[182  97 142 100 101 114 136 146 107 165  86  93 148 145 108  95 124 146
 152 143  96 167 145 104  89 102 143 105 142 139] : V
[103 161 104 165 157 127 100 117 159 122 169 170 108 113 154 161  94 107
 110 128 158 114 107 154 168 162 116 158 118 134] : H
[ 48 147 160 132 144 130  78 164 135  56 133 137 160 152 139 148 157 152
 152 136 149  62 171 137 135 135 166 140 154  93] : B
[139 156  97 102 154 120 135 101 152 149 166 162  97 107 147 155 107 101
 101 114 158 128  91 151 167 149 101 152 106 142] : P
[209 115  98 112 122 118 177  95 109 203 117 118  90  99 115 117 126 105
  91 108 120 182  93 123 118 105  90 118  98 157] : W
[206  98 126  95  99 132 168 103 103 180  89  94 123 124 104  95 133 130
 129 124  98 183 117 103  89  89 117 101 122 139] : J
[171 153  95 146 158 119 145  91 140 176 151 152  92 100 143 156 103  95
  94 113 155 150  83 146 155 143  90 152  98 150] : M
[ 72 129 151 127 136 105 176  98 121  48 142 148 116 106 125 138 204 142
  97  95 138  94 130 117 159 118 104 132 112  76] : D
[115 113 154 100 126 112 189  87  98  87 117 123 119 103 106 121 115 145
  96  93 189 119 115 100 135  86  88 107 189  93] : G
[203 150  89 168 143 142  93 133 162 212 154 152 113 132 149 143  45  99
 135 150 141 172  99 164 144 168 129 153 126 188] : C
all J: [103] -> 7 8 23
all C: [144] -> 24
all G: [189] -> 6 20 28
all G: [115] -> 0 16 22

[145 111 135 113 115 157 114 129 159  93 169  58  80 122 110 147 130 109
 148 169 124 140 141 129 140 132 121] = U
[128 139 141 122 150 102 150 108 121 154 104 193  74  89 120 131 118  97
  91  76  88 136 107 120 126 129 131] = L
[128 133 119 123 117 127 139 157 170  96  88 126 128 127 120 147 112 126
  65 125 132 126 107 136 150 120  70] = R
[145 121 102 146 115 159 114 126 144 140 145  76 153 156 127 134 119 130
 126 148 145 123 107 111 160 126  88] = T
[108 111 135 113 180 157 134 129 159  93 169  58  80 122 110 147 130 109
 148 169 124 140 141 129 140 132 121] = K
[139 146 113 121 114 119 147 110 101 149 105 140 169 165 137 117 120 155
 131 120 144 127 112 138 130 131 111] = F
[132 154 119 123 117 162 139 126 132  96 117 126 128 127 120 147 112 126
 104 125 132 126 132 136 121 120 132] = X
[127 140 141 123 150 102 149 108 120 155 103 193  74  90 140 131 118  98
  93  76  89 137 108 120 127 129 132] = A
[128 154 127 123 117 127 139 135 170  95  87 126 127 126 119 147 135 135
 105 127 132 125 108 135 120 121 120] = Y
[138 146 138 104 143  98 167 127  88 137 102 182 123 174 133  92 119 138
 175 121 121 148 119 158  81 139 156] = E
[ 75 125 168  95 126 104 120 161 130 111 123  87 114 123 123 142 114 137
 133 161 139 115 161 140 142 131 131] = Z
all Y: [127] -> 2 5 12 19
all X: [132] -> 0 8 20 22 26
all E: [119] -> 16 22
all Y: [120] -> 24 26
all Z: [161] -> 7 19 22
all Y: [135] -> 7 16 17 23

[159 160  84  91 161 166  91 161 145 133  92  98 167  96  91 169 168 148
 158 103 150 167 153  81 171  82  86 177 155  92] -> pup
[156 155 100 226 162 153 100 164 141  85  88  93 154  84  88 163 156 143
 166 125 163 148 146 163 193 108 139  92 100 102] -> buze
[158 158 169 177 158 176 158  97 147 102  87 161  72 171 173 168 153 153
  86 105 153 161 151  93 158  85  89 181 153  82] -> refoz
[115 114  91 224 171 103 100 182 112  78 140 100  29  80  87 101 107 165
 180 166 115  91 117 173 197 179 150  84 107 151] -> Tuno
[ 94 100 168 110  96 105 163  91 114 126 176 169 151 172 164  94 101  99
  95 161 110  99 105  89 123 170 104 179 164 168] -> Nef
[159 160  84  91 161 166  91 161 145 133  92  98 167  96  91 169 168 148
 158 103 150 167 160 163  99  79 164  84  94  92] -> vaku
[ 96  92 148 113 113  85 143 108 114 146 170 144 164 141 141  89 100 114
 114 153  80 116 109 118 108 175 113 113 142 176] -> refak
all refak: [113] -> 3 4 26 27
all Tuno: [115] -> 0 20
all refoz: [153] -> 16 17 20 28

[161 117  89 158 137 123 136 123] : nena
[130 167 168 151 109 120 148 135] : Pof
[120  94 120  81 120 118 119 120] : Zunaf
[125 163 152 126 192 191  50  75] : Zom
all Pof: [135] -> 7
all Zunaf: [120] -> 0 2 4 7

[112  80 183 111 110 108 181 158 183 110 162  67 110 192  51 110 160 181
 161 110]  Mev
[174  91 174 176 177 177 175  72 175 177  69 167 174  76  57 176  72 177
  70 105]  Tuzi
[124 182 191 123 124 122 191 139 191 124 141  65 124 184  48 123 139 179
 140 123]  Rubuf
[169 164  99 170 169 171 100  75 100 168  75  79 166 164 176 169  74 165
  75 168]  Fasi
[ 80 170 103  77  78  76 105 187 104  78 190  78  78 186 166  76 189 170
 190  77]  Pimuz
[174  91 174 176 177 177 175  72 175 174  69 167 174  76  57 176  72  93
  70 175]  digan
[167 169 192 170  79 170 192  80 190 168  81  79 170 164  43 169  78 169
  79 170]  bure
all Tuzi: [177] -> 4 5 9 17
all bure: [80] -> 7
all bure: [79] -> 4 11 18

[163 135  69 135  84 163] : mufo
[108 108 102 108 108 134] : Rire
[121 120 121 120 119 120] : zudep
[113 114 102 108  97 141] : bof
[145 146 148 145 145 120] : velab
all Rire: [108] -> 0 1 3 4
all zudep: [120] -> 1 3 5
all velab: [145] -> 0 3 4
all mufo: [135] -> 1 3

